In the data rows, the value 128 means zero.
Here is a table of points, one per row:
[157, 185, 99, 127, 139, 117, 137, 113, 154, 179, 108, 151, 103, 95, 104, 53, 159, 159, 88, 96, 155, 118, 135, 100, 131, 135, 83, 127, 191, 160, 116, 108, 115, 128, 146, 170, 140]
[133, 125, 118, 92, 104, 150, 112, 140, 149, 109, 158, 118, 138, 144, 81, 138, 124, 118, 129, 118, 85, 107, 132, 152, 93, 90, 152, 147, 134, 178, 123, 164, 167, 111, 149, 103, 143]
[120, 134, 150, 126, 119, 102, 96, 124, 80, 126, 119, 121, 128, 172, 151, 198, 124, 137, 121, 125, 124, 121, 159, 122, 147, 117, 124, 117, 131, 96, 130, 107, 117, 131, 108, 125, 130]
[91, 103, 107, 106, 144, 133, 134, 117, 154, 165, 127, 171, 85, 137, 113, 157, 172, 148, 143, 154, 110, 111, 91, 125, 105, 103, 106, 102, 148, 151, 190, 157, 158, 143, 142, 147, 125]
[108, 103, 116, 106, 163, 176, 217, 198, 99, 80, 116, 111, 154, 129, 122, 128, 177, 172, 150, 139, 81, 94, 72, 63, 144, 161, 128, 98, 197, 149, 99, 127, 120, 164, 188, 207, 98]
[130, 162, 135, 155, 151, 118, 157, 119, 100, 134, 84, 139, 178, 69, 150, 128, 101, 148, 126, 145, 144, 100, 142, 126, 125, 168, 129, 172, 129, 148, 161, 110, 118, 144, 98, 148, 171]
[138, 147, 83, 155, 154, 114, 169, 120, 103, 192, 151, 147, 119, 92, 132, 115, 96, 131, 125, 141, 116, 83, 153, 107, 95, 117, 127, 97, 110, 117, 161, 146, 134, 163, 93, 114, 162]
[132, 132, 160, 151, 152, 136, 85, 106, 157, 164, 105, 100, 94, 73, 112, 159, 128, 106, 123, 107, 146, 179, 119, 128, 130, 139, 125, 137, 142, 105, 128, 171, 124, 111, 102, 97, 137]
[150, 154, 121, 101, 169, 185, 92, 158, 167, 104, 132, 94, 133, 140, 41, 92, 120, 134, 128, 126, 112, 136, 73, 119, 165, 141, 102, 96, 156, 110, 127, 152, 140, 121, 172, 118, 97]
[104, 125, 96, 92, 174, 135, 100, 119, 141, 110, 123, 89, 180, 132, 166, 169, 141, 129, 176, 175, 142, 149, 124, 117, 151, 155, 146, 134, 99, 119, 110, 104, 168, 129, 145, 150, 96]
[161, 135, 128, 123, 149, 164, 108, 80, 155, 168, 115, 122, 118, 142, 115, 100, 97, 103, 124, 123, 128, 149, 119, 123, 141, 124, 124, 130, 136, 191, 134, 145, 93, 154, 98, 110, 133]
[137, 120, 112, 104, 116, 139, 134, 132, 135, 106, 117, 129, 144, 108, 167, 140, 125, 130, 147, 138, 133, 139, 132, 141, 135, 131, 111, 126, 104, 108, 132, 131, 147, 132, 106, 74, 130]
[143, 122, 105, 98, 132, 143, 112, 160, 113, 109, 95, 120, 141, 208, 142, 165, 177, 141, 122, 137, 142, 108, 111, 136, 146, 153, 148, 157, 128, 85, 83, 100, 125, 145, 135, 132, 100]
[179, 85, 122, 147, 119, 117, 121, 110, 142, 112, 138, 129, 131, 143, 119, 128, 92, 112, 137, 131, 114, 109, 150, 127, 121, 122, 140, 128, 93, 141, 139, 126, 126, 107, 115, 107, 135]
[155, 149, 106, 102, 128, 143, 97, 91, 144, 79, 141, 101, 143, 118, 96, 122, 178, 137, 99, 75, 130, 167, 91, 125, 144, 128, 135, 90, 169, 174, 71, 98, 118, 101, 176, 122, 109]
[131, 132, 152, 125, 90, 109, 115, 146, 153, 101, 194, 147, 123, 125, 126, 182, 107, 109, 142, 111, 121, 155, 135, 188, 111, 98, 127, 137, 89, 132, 129, 149, 83, 123, 126, 122, 99]
[152, 124, 141, 131, 94, 128, 132, 133, 121, 144, 135, 147, 53, 109, 138, 153, 58, 129, 122, 103, 136, 140, 119, 147, 131, 132, 129, 131, 129, 72, 116, 108, 136, 110, 138, 136, 150]
[132, 114, 157, 140, 125, 117, 144, 133, 87, 133, 137, 129, 105, 119, 111, 118, 125, 96, 143, 122, 95, 88, 128, 135, 115, 107, 163, 186, 168, 90, 150, 136, 180, 148, 127, 134, 146]
[168, 142, 123, 152, 124, 124, 146, 131, 112, 103, 123, 144, 154, 172, 109, 128, 151, 134, 109, 99, 107, 116, 158, 166, 145, 134, 158, 140, 123, 132, 130, 135, 158, 130, 134, 154, 155]
[128, 106, 170, 88, 118, 146, 143, 166, 131, 128, 132, 141, 143, 125, 103, 142, 108, 135, 133, 77, 100, 127, 97, 89, 156, 124, 136, 125, 105, 162, 114, 127, 152, 111, 164, 129, 88]
[103, 92, 139, 131, 110, 149, 125, 113, 129, 132, 121, 96, 132, 144, 173, 153, 155, 145, 142, 154, 129, 143, 121, 124, 168, 122, 119, 161, 82, 79, 137, 119, 137, 137, 142, 97, 103]
[100, 115, 111, 135, 60, 99, 155, 122, 119, 42, 149, 183, 144, 107, 133, 129, 140, 134, 146, 128, 116, 114, 156, 132, 111, 98, 116, 140, 152, 126, 97, 121, 109, 127, 124, 116, 142]
[113, 147, 129, 147, 140, 111, 185, 135, 109, 75, 119, 130, 94, 177, 146, 155, 71, 143, 122, 137, 112, 129, 150, 133, 117, 128, 152, 166, 96, 120, 113, 112, 129, 133, 126, 119, 135]
[140, 129, 158, 137, 154, 139, 113, 88, 141, 116, 104, 85, 81, 85, 148, 110, 103, 74, 152, 163, 141, 133, 106, 128, 153, 134, 104, 133, 103, 118, 119, 176, 153, 140, 111, 128, 101]
[122, 120, 146, 157, 108, 138, 132, 154, 127, 113, 133, 127, 111, 165, 130, 108, 164, 79, 137, 104, 93, 110, 137, 164, 116, 102, 164, 100, 104, 135, 125, 157, 167, 145, 166, 115, 131]
[122, 133, 135, 135, 117, 146, 142, 129, 154, 113, 149, 105, 95, 121, 113, 127, 154, 109, 163, 148, 116, 155, 116, 144, 151, 104, 145, 73, 103, 153, 124, 143, 151, 125, 95, 92, 98]
[182, 138, 124, 123, 104, 124, 104, 132, 148, 145, 126, 112, 89, 90, 103, 122, 126, 125, 106, 98, 165, 159, 139, 131, 138, 139, 121, 122, 158, 135, 141, 145, 98, 113, 148, 123, 121]
[118, 160, 137, 124, 136, 111, 132, 107, 99, 152, 122, 121, 130, 101, 109, 101, 114, 110, 97, 94, 104, 132, 146, 135, 156, 150, 138, 146, 127, 149, 118, 105, 100, 103, 155, 113, 151]
[94, 115, 86, 94, 133, 150, 160, 152, 128, 136, 106, 122, 169, 74, 138, 144, 182, 177, 161, 168, 90, 90, 104, 101, 131, 132, 141, 164, 54, 106, 65, 110, 154, 162, 170, 164, 88]
[131, 146, 149, 133, 86, 125, 108, 95, 141, 144, 147, 131, 159, 150, 113, 120, 186, 110, 129, 138, 154, 174, 151, 119, 119, 126, 121, 128, 112, 132, 168, 137, 123, 122, 105, 144, 138]
[135, 127, 142, 143, 162, 150, 69, 105, 173, 172, 121, 116, 29, 146, 127, 114, 135, 125, 123, 149, 169, 163, 122, 100, 118, 156, 76, 79, 151, 176, 166, 116, 116, 146, 132, 121, 106]
[98, 115, 118, 108, 110, 106, 128, 145, 98, 114, 141, 149, 123, 129, 128, 67, 150, 180, 128, 70, 126, 94, 131, 132, 104, 124, 131, 118, 134, 143, 116, 95, 99, 111, 135, 137, 144]
[145, 91, 135, 109, 119, 142, 107, 175, 120, 84, 147, 134, 91, 128, 122, 105, 117, 111, 143, 123, 127, 145, 122, 137, 134, 102, 152, 137, 115, 134, 150, 161, 146, 120, 132, 124, 115]
[127, 93, 110, 106, 136, 144, 118, 126, 79, 101, 102, 107, 174, 191, 130, 116, 143, 158, 144, 139, 126, 138, 112, 128, 142, 168, 148, 182, 95, 158, 100, 104, 130, 138, 146, 162, 101]
[124, 89, 163, 137, 81, 87, 111, 157, 138, 141, 141, 118, 137, 145, 151, 138, 126, 91, 139, 142, 108, 160, 129, 150, 127, 116, 148, 128, 114, 109, 77, 140, 135, 117, 105, 78, 127]
[127, 140, 126, 150, 117, 141, 85, 107, 151, 162, 93, 111, 139, 158, 120, 114, 69, 116, 103, 116, 153, 149, 101, 132, 142, 138, 95, 91, 134, 141, 146, 156, 108, 112, 139, 137, 131]
[143, 110, 153, 108, 108, 131, 130, 146, 150, 145, 160, 148, 168, 138, 101, 119, 143, 148, 134, 115, 128, 146, 117, 150, 137, 99, 132, 88, 117, 137, 80, 132, 111, 93, 147, 141, 114]
[126, 121, 163, 153, 151, 101, 117, 123, 151, 130, 154, 167, 178, 120, 155, 142, 142, 118, 134, 138, 154, 135, 126, 132, 107, 122, 96, 100, 133, 116, 163, 139, 118, 131, 115, 65, 125]
[90, 160, 128, 178, 168, 132, 148, 131, 101, 96, 83, 126, 144, 132, 183, 111, 122, 146, 92, 159, 133, 92, 109, 62, 139, 198, 128, 176, 131, 90, 182, 98, 114, 169, 116, 172, 140]
[94, 64, 141, 145, 115, 132, 123, 141, 113, 117, 130, 120, 111, 66, 125, 165, 144, 122, 126, 128, 129, 115, 132, 131, 156, 152, 158, 117, 117, 142, 146, 112, 128, 141, 118, 146, 134]
[125, 183, 133, 134, 107, 110, 145, 179, 98, 102, 137, 149, 124, 151, 102, 121, 165, 102, 112, 113, 121, 106, 138, 133, 117, 102, 129, 141, 154, 176, 122, 108, 108, 102, 109, 153, 149]
[140, 122, 102, 103, 146, 132, 156, 109, 112, 113, 80, 110, 148, 178, 123, 130, 173, 171, 87, 102, 168, 128, 115, 115, 157, 156, 125, 139, 157, 157, 83, 67, 92, 68, 162, 140, 94]
[132, 141, 157, 140, 109, 123, 102, 119, 122, 157, 135, 119, 91, 120, 126, 132, 131, 95, 121, 149, 154, 138, 121, 148, 113, 148, 133, 107, 108, 112, 103, 139, 123, 120, 87, 119, 119]
[133, 172, 109, 103, 150, 127, 117, 84, 183, 140, 120, 103, 133, 180, 113, 128, 110, 108, 133, 127, 159, 138, 160, 123, 123, 126, 117, 121, 148, 105, 126, 168, 126, 128, 116, 122, 133]
These points spread out most along one direction. Take the direction at right angles to it along which they spread out most. Then take the direction at right angles to both along which they spread out most. Go by this last direction. How far along it is each point below, from 0 to 99? The average is 50, and the first point in the table lies past the average. One standard deviation of the points above along it is 16.
[128, 153, 137, 152, 149, 116, 122, 135, 108, 114, 147, 157, 145, 31, 129, 97, 156, 143, 83, 119, 143, 109, 151, 102, 107, 118, 99, 113, 151, 150, 147, 146, 111, 125, 110, 143, 172] 69
[96, 91, 81, 112, 163, 112, 154, 84, 141, 169, 133, 149, 155, 77, 157, 106, 93, 144, 115, 160, 145, 110, 168, 120, 75, 115, 86, 136, 141, 70, 154, 118, 127, 163, 88, 165, 113] 85
[126, 139, 106, 146, 154, 136, 132, 125, 139, 126, 101, 131, 96, 118, 119, 108, 144, 115, 134, 134, 125, 141, 129, 134, 97, 117, 115, 132, 105, 112, 174, 133, 145, 112, 121, 119, 119] 60
[129, 148, 118, 131, 114, 127, 143, 155, 92, 128, 138, 126, 108, 115, 164, 122, 159, 113, 118, 115, 124, 128, 117, 125, 150, 149, 166, 122, 139, 101, 105, 108, 127, 113, 180, 151, 133] 50
[111, 134, 142, 158, 143, 134, 138, 118, 105, 132, 118, 141, 152, 130, 141, 136, 87, 111, 118, 125, 155, 129, 128, 109, 124, 133, 131, 137, 134, 133, 140, 138, 156, 147, 121, 126, 149] 69
[129, 119, 129, 89, 139, 111, 154, 146, 126, 111, 142, 142, 98, 157, 128, 114, 118, 127, 136, 141, 79, 85, 155, 150, 94, 87, 165, 147, 116, 113, 158, 115, 113, 139, 126, 143, 192] 53
[163, 167, 125, 128, 101, 110, 116, 137, 124, 124, 116, 113, 206, 113, 106, 86, 30, 121, 98, 119, 131, 127, 140, 162, 114, 110, 164, 136, 139, 131, 133, 109, 111, 126, 129, 124, 169] 55
[152, 96, 115, 126, 113, 108, 140, 128, 106, 142, 152, 140, 170, 156, 136, 168, 135, 159, 124, 114, 123, 129, 128, 125, 122, 139, 120, 105, 133, 99, 116, 102, 84, 96, 148, 128, 142] 46
[143, 157, 149, 141, 116, 134, 73, 107, 163, 176, 125, 87, 119, 129, 159, 162, 101, 144, 151, 140, 123, 147, 140, 149, 125, 123, 126, 123, 137, 142, 122, 144, 143, 116, 77, 133, 112] 55
[86, 116, 160, 156, 95, 86, 176, 149, 94, 123, 175, 160, 78, 154, 160, 121, 97, 134, 123, 132, 135, 122, 137, 141, 125, 119, 114, 111, 130, 156, 131, 142, 138, 120, 132, 98, 134] 51
[140, 108, 114, 137, 150, 137, 110, 96, 159, 150, 124, 97, 124, 189, 125, 156, 136, 113, 143, 129, 150, 163, 104, 110, 169, 142, 107, 136, 107, 101, 116, 134, 145, 134, 79, 112, 119] 54
[51, 120, 98, 140, 139, 110, 144, 117, 129, 188, 127, 186, 156, 51, 134, 109, 90, 136, 165, 200, 138, 93, 172, 123, 60, 93, 95, 132, 153, 91, 162, 119, 115, 171, 91, 101, 129] 86
